Each path below is one point turned by a fixed rotation once a step. After each direction that follows a path, write how fast that rotation turns it, in degrees each step (0 if it stays still).
Each turn is a multiple of 5 degrees from 10 to 175, or 0.
Each row of a path follows its step; steps can be skipped.
path 1
step 2: [-13.5   6.1  -5.8   9.1  33.7   1.3  18.3 -17.6  -3.9  23.3  -8.9 -15.0
 -27.5  15.0  16.5  -5.6   8.8 -20.2   9.0  -0.4  -7.1  -6.0   3.1  24.6
  -4.0   2.7 -33.8 -12.3  31.7  13.6   8.2  -1.0   4.4  12.6  11.2   0.5
 -20.9  -6.4  -1.4  11.7  -0.5  -0.8  12.7  19.5  -4.2  -5.4   9.7   4.7]
step 6: [-12.7   5.7  -8.3 -15.7  34.4   1.9   9.5  12.0   8.4  23.8  -2.2  -6.0
  11.4  13.1  -4.6  -4.5   7.6  24.0   1.8  -8.5  -9.4 -12.6  -3.0   0.9
  -6.7  -1.3  11.8 -19.4  16.8 -11.2  -4.9 -28.7   3.1   3.5   1.3 -23.8
 -26.4  20.3   5.2   4.5  14.9  21.6  -9.1  24.8  -6.8 -26.0  10.6  -4.5]
step 14: [ 12.0  -2.9  23.9   9.1  28.4  25.5  13.3  -2.8  17.1   6.7 -13.6   6.6
   2.2  19.7   0.1   8.2  29.2  -5.4  13.4 -13.6 -20.1  -1.7  -6.8  -5.7
 -11.6  16.2   5.3   1.5  26.7   2.4  -6.7 -34.7 -14.7   0.8  24.1  -6.9
  -1.0 -10.9  -0.4  -2.1   8.2   1.7 -24.6   0.2 -20.5  -8.2   7.5   6.1]
step 17: [ 22.7  -5.5  -3.6  -1.6   7.4   2.3   1.1  29.1  29.0  -7.1   0.0  -9.3
 -31.8 -14.5  10.3 -12.1   3.9 -14.4   1.6   3.5  -1.5  15.0  12.6  -3.8
 -23.8  -2.5   8.4  -3.8   2.3   4.5 -13.6 -15.3  16.9 -19.9   9.4   2.4
 -13.1  17.8   4.1  24.5  32.6   5.7 -17.0  -3.4 -18.4  -7.3  19.9  -8.5]
step 20: [-11.7  21.2  -9.3   6.3   9.7  25.5   3.6  -6.8  11.9 -15.7   0.8  -7.4
 -32.7  -5.7  21.7  17.7  -6.4   4.2   3.1 -15.7  26.4 -18.0  -9.2   2.8
  -5.6  -4.1 -15.9 -20.0 -10.6 -16.0 -25.3  15.6  17.6  -6.8  13.6 -14.5
  -1.0   6.9  14.9 -18.4  15.7  11.4 -12.4  11.3 -14.9  -9.0  10.2  -4.0]
step 22: [ 28.4   3.0 -15.0   4.1  18.3  12.2  28.5 -15.8  15.2   9.8 -14.8 -10.4
  -1.3  -6.7  -9.8  14.7  -1.2   1.3  12.0   1.4  -3.6 -22.4 -15.8 -17.2
  -9.2  -2.3   6.5  11.6  38.3  -0.6  -5.5 -12.8  -0.4  -3.7  -8.7   2.1
   2.7   7.6 -45.2   4.3   0.4  22.6  -8.6   4.2  -6.3   2.6  11.7  -2.2]
step 29: [-25.4  11.9  -5.2   1.4   3.5  15.0  11.7 -18.1   6.5  -6.9  -2.7 -16.6
 -37.6  -9.2   8.4 -21.3   1.0  22.7  11.6 -23.4  11.1  -1.3   7.4   0.0
   3.8  14.8 -24.6 -11.7  -4.4  -9.5  -8.1 -13.6  26.2  -1.6  -2.7 -16.9
  -8.3  -8.9  -3.2  15.6  16.2  10.2   1.5   9.6  -5.2 -18.3  29.9  -6.3]
step 31: [ 19.5   6.5  -9.2   4.2   8.2   9.4  22.1   6.6  19.1   0.3 -11.5   7.9
  -6.0  -0.4  24.4  27.0  25.1   3.0   0.4   3.9  -3.3 -31.3  -3.4 -41.6
  -9.9  12.0  -0.2 -14.3  25.9 -22.1   0.0  -6.8   2.6  10.8   3.3   4.7
   2.7   6.6 -16.8  -1.7   9.0  -7.8 -23.7   8.3   3.6   8.5   8.1  10.6]
step 39: [  2.0  10.2   0.1  26.5  -0.1  -1.0  21.2 -20.2  13.1  27.2 -17.8  21.3
  -2.5   1.0  16.4  33.2  14.8  -0.7 -12.4  -6.1  15.5 -11.9  -3.7  -6.7
 -13.7 -16.2   3.8  -3.9  16.0   7.5 -11.0  22.1  -0.6  -2.5   1.0  -8.8
   3.8  17.1 -17.3 -17.2  -2.3  18.5   0.4  19.4 -29.2  -5.3  11.7   5.7]
Directions:
[ 3.3 -3.3 -0.9 -0.8  0.0  0.1  2.4 -9.5  2.2 -0.3  0.4  6.6  2.5  5.6
  5.3 -3.5  5.7  5.3 -1.6 -2.3 -3.0  6.6  6.1 -1.3  2.2  0.9 -8.7  6.3
 -6.8  1.1  5.7  1.6 -0.4  6.2 -3.9  6.8  5.5 -0.6  1.1  4.9  1.3  0.2
 -6.7 -3.7 -8.9 -6.7  2.1  3.1] -> 25
[ 1.3  5.6 -5.2 -3.0  3.8  1.0 -2.1 -3.5 -0.5 -0.6  4.8 -3.6  6.3 -0.7
 -1.7  2.8 -7.2  6.7 -1.3 -7.0  2.2  0.1  3.9  6.4 -3.1 -8.5  0.3  1.8
  8.7 -7.3  4.9  3.3  8.7  0.7  0.0  2.2  5.5  2.3  3.4 -6.3  1.6  3.8
  2.9  4.6  1.0 -3.0  8.9  3.4] -> 155
[ -4.9   2.5   6.5   1.6  -6.1  -3.8   0.1 -11.3  -0.9   3.2  -0.9  -1.4
  -5.3  -0.4   2.6  -1.3  -8.7   2.6  -2.1   0.6  -2.5  -0.1   0.2   3.7
  -4.0   1.0   0.4  -8.1  -1.2   3.0   0.6   5.6   5.5   2.0   1.8   3.6
  -7.7   7.4  -1.2  -1.0   1.1  -4.8  -4.5   6.4  -0.4  -8.2  -4.7  -8.9] -> 80
[-5.6 -9.0  2.6  5.3 -1.9  3.1 -1.2 -4.3  0.2  0.8 -0.1  6.6 -3.0  0.8
 -8.6  3.8  4.2  0.2  1.8 -4.9  7.9 -1.3  6.0 -5.0  7.4  0.3 -0.4 -4.5
  1.8 -9.0  2.8 -8.1  3.5 -2.7  3.1  0.9 -1.7 -2.6 -5.7 -7.3  2.2 -3.1
 -4.1  0.2  5.0 -5.9 -1.6  4.1] -> 170
[  6.8   1.4   3.0   3.4   6.5  -4.2  -7.2  -3.5  -4.8  -1.5  -3.4  -5.2
   0.0   1.4   4.9   0.9  -1.6  -1.1   4.1   3.0  -6.7 -10.8   4.8  -3.0
   2.5   1.6   4.0  -1.8  -5.2  -6.1   0.2   1.1   3.4  -5.2  -9.3   6.8
   3.8  -0.7  -6.2   2.4  -5.8   4.2  -5.5  -0.2   6.8   1.6  -0.2   1.5] -> 120
path 2
step 1: [ 16.4  -9.2   8.8  12.7   2.2   9.3  23.5   1.2  10.0  -2.6   7.3  11.4
   2.6   2.6  -8.6  -7.9   6.7  30.6 -10.8 -32.6   2.0  35.9  13.4 -12.8
   4.9  -2.8 -13.3 -32.3  14.4   1.5   3.9  18.1   0.7 -20.9  -9.8  25.5
 -13.7  -2.1  27.1 -16.1  -5.7 -11.4 -21.4  11.1  14.1 -16.5 -19.8  -5.2]
step 5: [ -3.7  -7.0  10.1 -25.3  16.5  30.5  18.6   6.4  21.2 -12.3 -24.3  13.1
   2.0  12.9   8.1  39.7  -7.7  -1.1  -6.7  -7.5  20.0   0.7 -18.4   2.5
  21.7  -4.8  -2.2   2.8 -13.5   5.0   3.4  -4.1  -9.2  -4.7  24.2  19.6
  12.5  18.9 -18.8   5.0  13.6  -7.0   8.1  24.5  -8.6  -8.8 -22.8 -21.4]
step 7: [-16.1  13.5  24.5   1.1   7.0  18.1   4.9 -17.8  17.1  18.2   3.3  14.2
  10.6  -4.0 -35.2 -14.7   7.4   8.1 -14.4 -12.4  27.2 -20.0   7.1  12.8
 -16.2  14.7  -1.3 -20.3  -1.2  -8.8 -22.0   2.0 -13.1 -12.0  11.2  -4.3
  13.1   0.2  -0.2   0.4  25.3 -18.3 -39.7  16.3  10.5  -8.5   9.0 -11.0]
step 12: [-12.8 -14.7  25.7   3.8  19.5  22.6   8.7  -2.4  17.9  21.2 -10.0  20.4
  10.4  -2.6 -10.9 -11.5  -6.6  12.9   1.7  -7.2  -4.6  16.1  -3.7 -11.7
  10.5 -18.0  18.6 -20.0  23.6  -8.7  -5.9  -3.1   3.4  26.4 -13.6   9.4
 -25.1 -10.9 -29.9  22.9   5.5   6.5  -4.5   9.3  -3.9   5.1 -35.1 -22.8]
step 19: [ -9.9 -25.0  21.8  16.0   0.7   8.1  18.8   5.8  26.2  20.1   4.3  -5.0
  -9.8  -8.8 -17.4 -11.9  13.6  10.0 -17.0  -5.2   3.5  15.4  -0.3 -24.7
 -20.3  -4.3  -4.6 -12.3 -10.1  -6.6  15.2  13.8   8.8 -12.1 -11.3 -11.0
  -6.9 -16.8  36.2   3.7 -25.1  -9.1  -7.1  -3.3  22.8 -19.3 -15.6 -29.7]
step 28: [-15.6  32.9 -12.8 -14.6   8.0  13.1  13.6  -6.0  16.4  12.3  33.1  22.8
 -15.3  -8.7  -3.1  -4.8  22.0  19.7 -22.8 -30.8  -6.3  18.7   5.6   2.4
 -22.8  -3.6   9.3   2.7  19.3  -4.7 -14.1  12.4   5.7 -10.5  10.0  22.9
  12.9  18.3 -11.3  -7.0  -1.7  16.1   3.1   7.5  -6.2 -18.4  -6.6 -17.4]
step 29: [-13.2  -8.7  13.9  10.3  14.8  -6.2  -9.5 -47.9 -18.9  16.7 -17.7   6.6
  26.6  -1.4  -3.5 -13.7 -13.8   3.9 -21.0 -12.8  -7.1  -0.4  -8.5   6.2
   1.6  37.5  -6.6 -12.3  -9.6 -26.1  18.2  11.6  27.3  -0.1 -15.3  15.4
  -7.4 -13.6   9.5  -5.0  13.1 -13.1 -14.3   6.5  -7.0  10.1  -1.3  -0.6]
step 31: [-13.6  -7.7  -7.0  12.2  14.3  -3.5   9.2  -8.9  -3.5  29.4  33.0   0.9
 -28.9  -7.3   0.3  -7.8   2.4  -5.0 -14.0  -1.2 -30.0 -11.3  -3.3 -12.6
  -2.0  19.7  13.3   0.7 -24.5  19.9  44.4  25.0 -23.2   2.9  13.4  20.5
   0.6  -3.4   3.7  -2.6  -3.5   2.3  20.3  -6.6  10.6  13.9   0.3  -4.3]
step 32: [  0.2  10.0  -0.6 -22.4  11.7  -3.7   4.0 -46.4  19.0   7.7  -4.8  -6.0
   2.0  -4.0  -5.1   6.8 -18.2 -17.1  16.3 -12.7  13.5  -1.2 -25.9  -6.7
 -13.3   5.1 -28.7  26.5  -5.4   1.3 -13.6   3.1  -1.2  17.1  15.5 -18.2
   9.2  15.7  -3.7   6.7  -0.4 -25.1 -15.5  25.4   1.5   6.6 -24.8 -22.3]
Directions:
[  3.8   1.3  -7.6 -11.0   0.1   5.1   0.2  -2.6  -2.9  -2.2   5.8   2.7
   1.8  -3.7  -4.5  -3.2  -4.6  -2.9   4.7   0.9   2.0   1.5  -4.0   2.2
  -7.3  -4.6  -6.5  -8.4  -3.2   6.1   2.4  -3.6   6.0  -3.9   1.3  -5.7
   1.9  -2.3   2.0   7.3   3.5   3.6  -4.3  -6.8  -6.5   2.9  -0.6   2.1] -> 155
[-2.0 -1.5 -5.0 -1.9  1.3 -9.0 -2.1  4.6 -8.2 -0.6  3.1 -0.7 -3.4  0.1
  7.5 -7.6  6.5  3.5  0.7 -2.9 -4.8  2.6 -6.2 -3.2 -0.7  5.0  5.7 -6.3
 -1.4 -6.1 -1.2 -3.4 -1.3 -0.4  4.1  3.6  2.3 -4.1 12.7  4.4 -1.4  3.7
  6.5  1.6  0.5  3.7 -1.6  3.6] -> 160
[ 3.5  0.6 -3.2 -6.8  7.0  5.0 -0.1 -1.4 -5.1 -4.3  1.2 -2.1 -2.4 -3.2
  1.9  5.9  7.9 -0.2  3.0  1.9 -1.1 -3.7  6.7 -5.6 -2.3  0.5  1.6 -7.5
  4.1 -1.5 -5.8  8.9  5.8  9.4  3.2 -2.3 -0.3 -5.5  0.4 -4.3  0.8 -5.0
 -5.1  2.3  7.8 -6.0  3.2  1.3] -> 55
[ 0.4 -2.2  0.6  5.9  2.0  0.9 -9.1 -6.0  3.2  2.4  5.6 -3.3  1.3 -1.2
  5.3  2.9  4.6 -3.4 -2.7  5.0  4.2  4.0 -3.8 -3.5 -5.2 -8.8 -0.1  5.4
 -0.3 -8.2 -3.2 -6.0  5.7 -0.9  4.6 -6.7  6.6 -1.0  2.1 -3.6 -8.5  0.3
 -0.1 -5.1 -0.4  0.9  2.5 -7.8] -> 170
[  2.5   5.7  -1.1   1.3  -0.2   2.7  -2.3  -1.0   3.2  -3.7   1.6  -3.8
  -1.3  -6.6  10.1  -2.8  -3.3   3.9   3.2   5.1   5.8   7.3  -1.0  -0.1
   0.2   9.6  -4.6   0.6 -12.6  -1.4   8.8   3.1   4.2   1.1  -3.4   6.3
  -4.1  -1.1  -2.0  -0.2  -6.0  -4.3   0.6  -0.3  -0.8  -6.4   2.2   2.1] -> 140
[  1.7  -5.0   1.6  -7.2  -6.7   1.5  -0.2   3.4  -1.3   3.1  -2.8   3.4
   0.3  -4.7   5.4   8.5  -1.9   3.9   0.1   6.8   7.2  -2.6   2.1   4.9
  -0.8  -1.4   7.5  -4.9  -1.1  -3.2  -0.8   1.6  -4.9 -12.1  -5.2  -0.1
   5.8  -0.6   4.2  -0.8   0.0   2.5  -2.5   9.1  -2.3  -2.6   6.7  -3.7] -> 20
[ -1.1  -5.2  -8.4   4.9  -0.5  -0.1  -2.0  -0.4   3.4  -6.0   1.5   1.5
  -8.6 -11.0  -2.4 -13.8   3.2   1.9  -5.9   1.1   4.9  -0.3   2.7  -2.0
   4.3  -5.6   1.5  -2.9   2.6   6.7  -3.6  -2.2  -4.8  -1.6  -3.2   2.3
  -1.9  -2.8  -5.9   0.8  -0.1  -1.9  -0.5   1.0   3.3   2.3   6.5  -5.1] -> 120
[ -2.4  -9.6   0.6  -6.6   2.2   5.8   0.4  -5.1   3.5   6.5  -6.2  -4.2
   3.7  -1.8   0.4  -4.1  -1.7   0.5   5.0   2.8  -0.1  -4.2   3.1  -1.9
   0.2  11.6   1.2   3.2   0.6  -1.4  -8.9  -6.7  -2.7  -3.6  -0.1   3.2
   1.0  -2.2  -0.9   7.2  -2.5  -1.9  -0.1 -10.6   6.5  -2.2  -3.3  -0.9] -> 145
